In the rows, 128 means zero.
runs of hidden systems:
W, run 1 (8 x 18):
[[112 111 206 140 120  94 131 170 101 119 148 104 126 158 111 103 169 114]
 [ 78 137 100 132 127 150 115 172  89 106 100  85 154 121 157 117 189  96]
 [117 148 151 102 133 172 143 127 151  99  86 148 112  75 126 146 188 151]
 [104  81 142 114 109  93 140  96 183 133 139  86  90 112 158 155 162 165]
 [108 105  81 110 170 109 130  96 150 122 125  73 109 128  65 119 134 102]
 [ 86 160 128  93 201 115 124 177 156 145 127 145  92 126 102 137 109 131]
 [150 146  98  80 150  85 117 165 116 125 103 100 139 136 176 145  96 190]
 [185 132 183 108 148  95 143 118 105  80 108  94 128 143 105  84 115 144]]
C, run 2 (8 x 18):
[[ 75 151  84 157 144 196 119 141 121 118 111 133 132 118 147 103 143  71]
 [156 158 122  98 122 170 136 107 148 120  87 179 128  77 151 163 124 167]
 [166  85 112 150  86  98 139  76 156 150 168 118 108 145 130 152 120 184]
 [113 109  93 147 154 118 119  99 125 142 153 107 131 155  86  96  85  55]
 [105 177 117  99 161 146 112 184 110 155 111 188 143 116 123 150  93 110]
 [168 143 102 129  95 120 125 156 104 122 118 124 149 142 191 148 124 204]
 [179 107 170 163 107 118 141  73 118 100 142 105 132 154 146  72  93 107]
 [ 90 109 178 136 107 131 121 129 115 162 144 170 146 119 100 137 136  44]]
M, run 3 (8 x 18):
[[146 124  90 102  87 129 112 132  81 155 103 146 186 102 109 184 144 116]
 [151 155 121 182 139 164 148 144 143 113 160 152  78 163  94 104 147 185]
 [ 97 107 136 140 109 138 120  87 152 132 125 119 133 111 221 111  91  82]
 [174 125 113  95 109 126 127  97 105 149 108 163 160  98  52 171 126 123]
 [104 129 116 186 133 137 131 171 148 150 185 146  83 174 119 127 143 164]
 [125 136  87 130 131 150 116  97 120 110  96 110 159 116 198  98  81  82]
 [182 136 170  95 119 117 138 113 130 145 121 189 130 108  75 164 107 152]
 [107  99 107 182  87 116 121 161 118 159 182 112 122 177 153 132 153 145]]
Z, run 4 (8 x 18):
[[127 141  96  86 107 132 105 157  83 155  93 155 186  98 130 180 128 110]
 [149 149 127 162 134 148 150 158 138 109 149 136  84 153  97 124 174 208]
 [123  99 159 148 110 132 134  72 143 102 125  95 130 121 201  83 109  85]
 [129 125 137  90 124 126 121 120 111 157 108 170 158  91  57 171 134  79]
 [ 92 123  81 157 137 127 126 169 156 151 167 113  84 160 126 147 161 182]
 [156 143  98 129 140 154 130  83 127  85  93  99 144 118 185  84  87 119]
 [154 126 202  85 131 100 137 116 138 147 126 179 123 105  82 155 106 130]
 [108  91  92 160  98  87 114 159 105 163 172  87 133 177 130 136 147 137]]
S, run 5 (8 x 18):
[[115 137 109 161 116 192 138  91 164 147 142 192 102 100  94 149 138 115]
 [101 101  78 145 102 133 123  98 178 173 159 140 105 124 167 171 116 148]
 [167 124  62 145 135 129 128  77 145 147 150 140 122 148 103 130  63 135]
 [135 129 148 137 138 102 125 132 149 170 169 174 111 156 137 131  51 128]
 [167 127 109 132  94  97 108 149  78 157 139 136 176 157 162 138  74 131]
 [184 154 161 169 102 155 133 140  85 122 141 180 147 154 118  97 102 128]
 [123 116 178 159  63 148 123 127 106 142 136 167 159 118 185 133 140  96]
 [148 120  96 162  69 178 126 102  99 139 124 159 162 110 105 151 168 108]]
Z, run 6 (8 x 18):
[[105  99  75 143 105 142 127  85 162 123 121  86 121 109 201 135 147 139]
 [171 137 123  94 154 137 143  68 147 114 102 149 119  93  58 135 104 120]
 [ 99  96 134 122 143  70 125 136 172 174 176 118  90 153 127 151 102 149]
 [151 140  55 124 140 115 109 136  81 121 107  93 168 153 141 107  80 111]
 [151 176 186 112 169 128 138 173 120 116 119 174 110 137 115 111 100 155]
 [131  97 159 146  64  92 117 150  95 140 144 103 157 148 198 133 146 141]
 [147 144 132 154 121 171 131 132  77  97 113 132 156 131  68  98 168  81]
 [ 56 128 167 139 135 158 133 149 175 139 138 157  88 107 162 137 165 118]]
C, run 7 (8 x 18):
[[115 171  83 131 132 186 117 168  86 130 101 166 161 111 106 145 154 101]
 [157 155 112 154 114 170 143 119 158 114 125 158 100 122 187 135 127 204]
 [156  78 130 134  90 104 132  38 149 133 137 106 139 120 154 126  93 109]
 [129 118 121 139 133 124 124 118 116 168 155 165 134 140  37 137 108  74]
 [ 87 163  64 144 144 158 111 193 117 150 138 149 129 145 158 142 119 139]
 [181 156 107 116 125 141 130 108 115  94  87 126 151 117 193 114  88 163]
 [178  99 197 141  90  97 140  84 133 143 162 155 125 140 124 126  94 132]
 [ 93  98 111 165  94 125 112 143  88 166 161 121 158 155 102 129 146  61]]
M, run 8 (8 x 18):
[[115 116  76 109 161 120 129  81 195 149 134 127  91 113 133 151  80 139]
 [142 110  90 103 147  70 116 115 140 169 149 123 128 147 102 153  58 132]
 [147 143 109 132 154  91 114 173  90 148 149 124 143 180 109 110  64 122]
 [157 162 157 130 130 120 117 178  73 116 118 142 161 153 174  97  82 126]
 [181 138 185 139  74 135 134 139  76 108 115 147 166 129 159 122 146 145]
 [139 112 175 180  69 171 142 113 107 110 138 139 135 130 127 112 192 116]
 [ 87 125 128 162 106 197 136  97 147 123 120 149 118  89 129 129 185  83]
 [ 98 128  85 120 133 172 134  94 183 143 117 156  99  81 118 173 157 141]]
R, run 9 (8 x 18):
[[104 127 141 172 129 131 131 156 165 162 186 169  82 163 136 134 116 154]
 [144 121  64 131 106 139 114  84 111 128 105 107 171 117 183 123  88  97]
 [178 142 172 121 120 139 144 113 130 139 134 197 119 118  60 146 115 150]
 [101  92 102 166  99  98 116 141 136 169 180 110 122 171 175 135 113 133]
 [175 157  83 135 130 172 126  94  96 106  98 145 164 118 101 107  97  93]
 [123 134 184 134 118 123 131 150 151 169 161 202 104 131 135 157 108 150]
 [147  96  61 154  77 118 114 102 106 141 135  89 163 145 175 138 123 134]
 [171 154 153 154 136 172 145  96 126 114 132 184 120 127  61 100 108 108]]
L, run 10 (8 x 18):
[[103 123  52 135 121 170 119  78 159 138 112 125 130  94 165 143 122 107]
 [181 129 119 113 131 132 138  67 156 144 130 179 120 109  80 150  76 141]
 [126 102 102 149 122  85 118 127 150 171 182 127 109 172 146 138  74 145]
 [155 150  81 137 141 125 113 141  74 122 117 117 171 159 137  95  68  93]
 [159 170 181 121 128 132 129 176 106 126 121 185 138 136 163 123  92 155]
 [142 107 145 165  55 124 126 140  93 127 137 113 155 144 196 128 164 152]
 [133 135 160 177 103 186 139 112  98 101 127 150 140 126  97  90 164  72]
 [ 69 125 140 130 109 165 124 136 156 162 130 180 120  91 150 169 156  98]]
W, run 11 (8 x 18):
[[135  73 131 151  91  94 142  91 154 132 162  81 102 143 115 138 174 167]
 [ 78 125  94 140 179 146 128 108 150 119 131  97 106 130  90  92 126  63]
 [ 93 161 110  75 171 129 116 170 145 159 106 171 125  98 125 175 110 133]
 [185 132 103 113 123  94 133 134 132 119 127 108 116 145 148 149 113 227]
 [154 113 173 136 153 100 138  91 125  93 130  87 117 153 126  60  89  96]
 [ 87 124 165 100 134 101 108 180  82 154 118 133 167 126 109 136 130  56]
 [134 160 101 138 111 154 126 195  88 115 114 131 143 137 127 149 189 184]
 [137 133 161 145 123 163 149  89 157  77 108 109 102 109 192  92 148 148]]
R, run 12 (8 x 18):
[[ 98 164 103 147 180 145 117 180 110 108 125 106 122 160 156  74 101 103]
 [141 156 164  76 123 131 123 152 100 113  72 151 163  90 178 142 118 131]
 [155  99 174 139  75 105 142 135 117 124 144 110 125 137 126 144 192 187]
 [ 97 107 127 180 128 155 135 106 126 102 143  85 117 145 117  74 161  68]
 [ 71 152 125  93 160 168 120 138 145 136  92 164 128  76 116 149 141  77]
 [127 125  97  99 125 118 132 132 168 136 117 121  98 108 156 181 152 217]
 [166 101 136 134 144 100 145  67 150  93 132  74 105 144 119  84 104 139]
 [102 114 162  91 164  90 117 138 117 150 127 124 139 130  72 121 102  54]]
S, run 13 (8 x 18):
[[115 106 141 119 157 128 149  73 195 109 130 105  71 108  98 123 149 142]
 [ 79  91 100  88 164  73 118 124 156 152 132  77 114 127 108 146 118 104]
 [130 161  80  98 197 101 120 177 120 121 117 105 115 152  92 123  98 152]
 [143 151 169 101 163  92 130 162 130 102 114 108 111 146 177  99  92 173]
 [172 113 182  92 115  76 130 127  80  97 100  86 166 132 126 111 126 121]
 [117 133 188 133 129 127 133 171  84 110 123 120 140 136  73 104 184  96]
 [ 70 142 129 126 128 163 121 170 109 104  94 104 139 104 171 123 197 103]
 [133 141 112 106 136 170 143  96 150  89  81 118 114  80 120 138 184 155]]
L, run 14 (8 x 18):
[[ 91 137 142 188 115 181 136 161 127 110 143 133 104 141 144 101 198 128]
 [ 94 122 127 118 114 175 128  85 146 116  88 138 141  65 157 139 161  79]
 [140 107 121 118 108 135 141  87 164 157 137 168 107  97  63 185 156 150]
 [102 101  62 159 147 125 128 100 178 155 168 106  84 149 115 130 112 134]
 [144 143  85  94 172 116 118 101 128 128 104 124 145 122 121 116  46  88]
 [171 144 147  98 136  75 124 161 118 153 136 153 129 148 129 149  73 185]
 [154 123 124 163 108 103 123 156  87 110 145  81 142 186 175  88 120 154]
 [132 153 193 136 130 151 128 150  82  93 104 140 157 126 143  75 127  72]]

runs to name:
run 15 (2 x 18):
[[ 68  95 144  93 131 127 129  94 182 145 114 122 107  74 135 165 156  94]
 [139 107  66 102 136 110 131  99 143 145 127 106 117 116  48 169 147 146]]
 | L
run 16 (2 x 18):
[[ 82 123 162  84 153 103 111 136 126 153 109 133 148 108 150 128  84  51]
 [163 139 100 105 111 107 121 178  83 143 121 138 154 138  82 175 157 182]]
 | W
run 17 (2 x 18):
[[121 149  95 107 131 184 135 112 142 113  84 148 124  73 106 158 180 141]
 [143 112 101 135 131 130 150  86 197 129 147 129  72 122 126 154 133 203]]
 | C
run 18 (2 x 18):
[[137 130  67 108 124 155 123  82 119 135  99 136 157  91  78 154 128  86]
 [103 137 126 148 147 142 140 151 181 155 165 171  64 138 108 153 138 177]]
 | S
run 19 (2 x 18):
[[166 134 145 102 163  82 141 126 163 129 139 127  89 147 125 128  72 194]
 [152 104 135 112 129  61 113 129  86 133 132  79 164 164 131 102  75  97]]
 | R
run 20 (2 x 18):
[[183 120 127 175  95 118 128 115 103 151 170 157 139 174 114 110  75 131]
 [114 145 126 164 119 147 111 164  96 145 148 158 154 158 177 103  83  86]]
 | L
run 21 (2 x 18):
[[ 95  99 149 129 123 110 136 142 152 152 155 126  93 127  62 161 194 141]
 [ 76 124  53 130 171 143 124 123 155 117 116  78 106 122 123 117 152 107]]
 | L
run 22 (2 x 18):
[[212 148 102 105 139 126 140  87 113 100 101 128 141 122  87 122  91 161]
 [114 105 164 156 126  91 130 135 161 165 186 149  93 163 143 126  90 137]]
 | C
run 23 (2 x 18):
[[140 122 116 143 117 125 115 128  64 102 114  82 178 150 126  79 126  64]
 [ 87 167 176 112 161 154 130 184 127 126 110 174 115 106 109 130 152 108]]
 | Z
run 24 (2 x 18):
[[133 130 117  75 185  84 132 129 159 144 127 125  98 129  68 152  93 152]
 [140 129 100 103 167  64 114 166 113 132 132  80 128 170 139 116  80 156]]
 | R
run 25 (2 x 18):
[[133 142 103 112  87 146 106 157  74 143  96 151 191 105 163 167 137 114]
 [168 150 135 178  97 184 148 123 134 118 144 174 105 133 117 129 161 187]]
 | L
run 26 (2 x 18):
[[129 133 176 159 107 140 120 155  94 157 154 188 148 148 111 120 106  77]
 [113 145  98 164  82 174 114 161  82 134 123 147 169 126 177 139 162 120]]
 | C
run 27 (2 x 18):
[[189 134 116  87 159  78 128 117 107 111 111  98 145 146 105 114  66 145]
 [134 123 199 128 129  72 126 177  95 139 155 128 133 170 124 110 110 125]]
 | M
run 28 (2 x 18):
[[161 130 115 115 130 110 130 151 100 148 138 146 134 143  25 160 149 150]
 [ 85 133 132 178 142 140 124 178 135 121 155 108 102 169 190  87 134 132]]
 | S
run 29 (2 x 18):
[[116 122 209 108 143  95 143 152 149 100 122  98  98 128 160 113 153 161]
 [101  98 123  92 133  87 121 135 104 109 101  46 151 123 133 129 169 102]]
 | W
run 30 (2 x 18):
[[120 124 193 135 171 109 138 117 147 122 153 135  94 150  95  82  85  85]
 [ 97 130  96 105 122  96  98 189  79 166 121 121 173 140 152 155 112 103]]
 | W
run 31 (2 x 18):
[[130 116 135 109 111 128 116  95  94 104  85  98 182 102 170 107 116  59]
 [133 135 166 119 117 136 140 154 122 140 130 171 117 112  54 165 186 147]]
 | R
run 32 (2 x 18):
[[158 133 109 132 155 135 133  88 143 147 146 167 114 135  47 125  77 104]
 [ 94 125 134 130 128  96 114 177 141 178 168 154 118 154 176 152  94 144]]
 | S
run 33 (2 x 18):
[[ 54 142  93 141 169 136 115 187 149 155 153 127  95 148 130 132 133 123]
 [150 156  70  97 153 132 122 124 133 107  87 106 137 116 188 125  83 166]]
 | S
run 34 (2 x 18):
[[109 115 171  68 143  75 121 152 117 156 118 131 141 111  68 161 139  99]
 [103 138  71 129 153 119 125 185 126 127 133  88 108 153 110 141 172 184]]
 | L
run 35 (2 x 18):
[[132 135  23 120 142 126 111 125 117 154 127 123 143 136 102 153  92 125]
 [150 159 138 142 162 135 139 141 162 132 150 168  82 152 139 114  71 180]]
 | S
run 36 (2 x 18):
[[158 175  91  90 181 151 128 116 145 108  87 150 117 102 123 129  77 153]
 [164 109 176 111 116  62 134 125 149 147 155 129 108 144 147 144  93 188]]
 | Z
run 37 (2 x 18):
[[ 68 130 180 153 153 143 125 159 125 118 142 129 117 143 142  81 135  60]
 [118 148  92  78 119 142 110 149  99 130  69 130 174  83 158 168 146 122]]
 | S
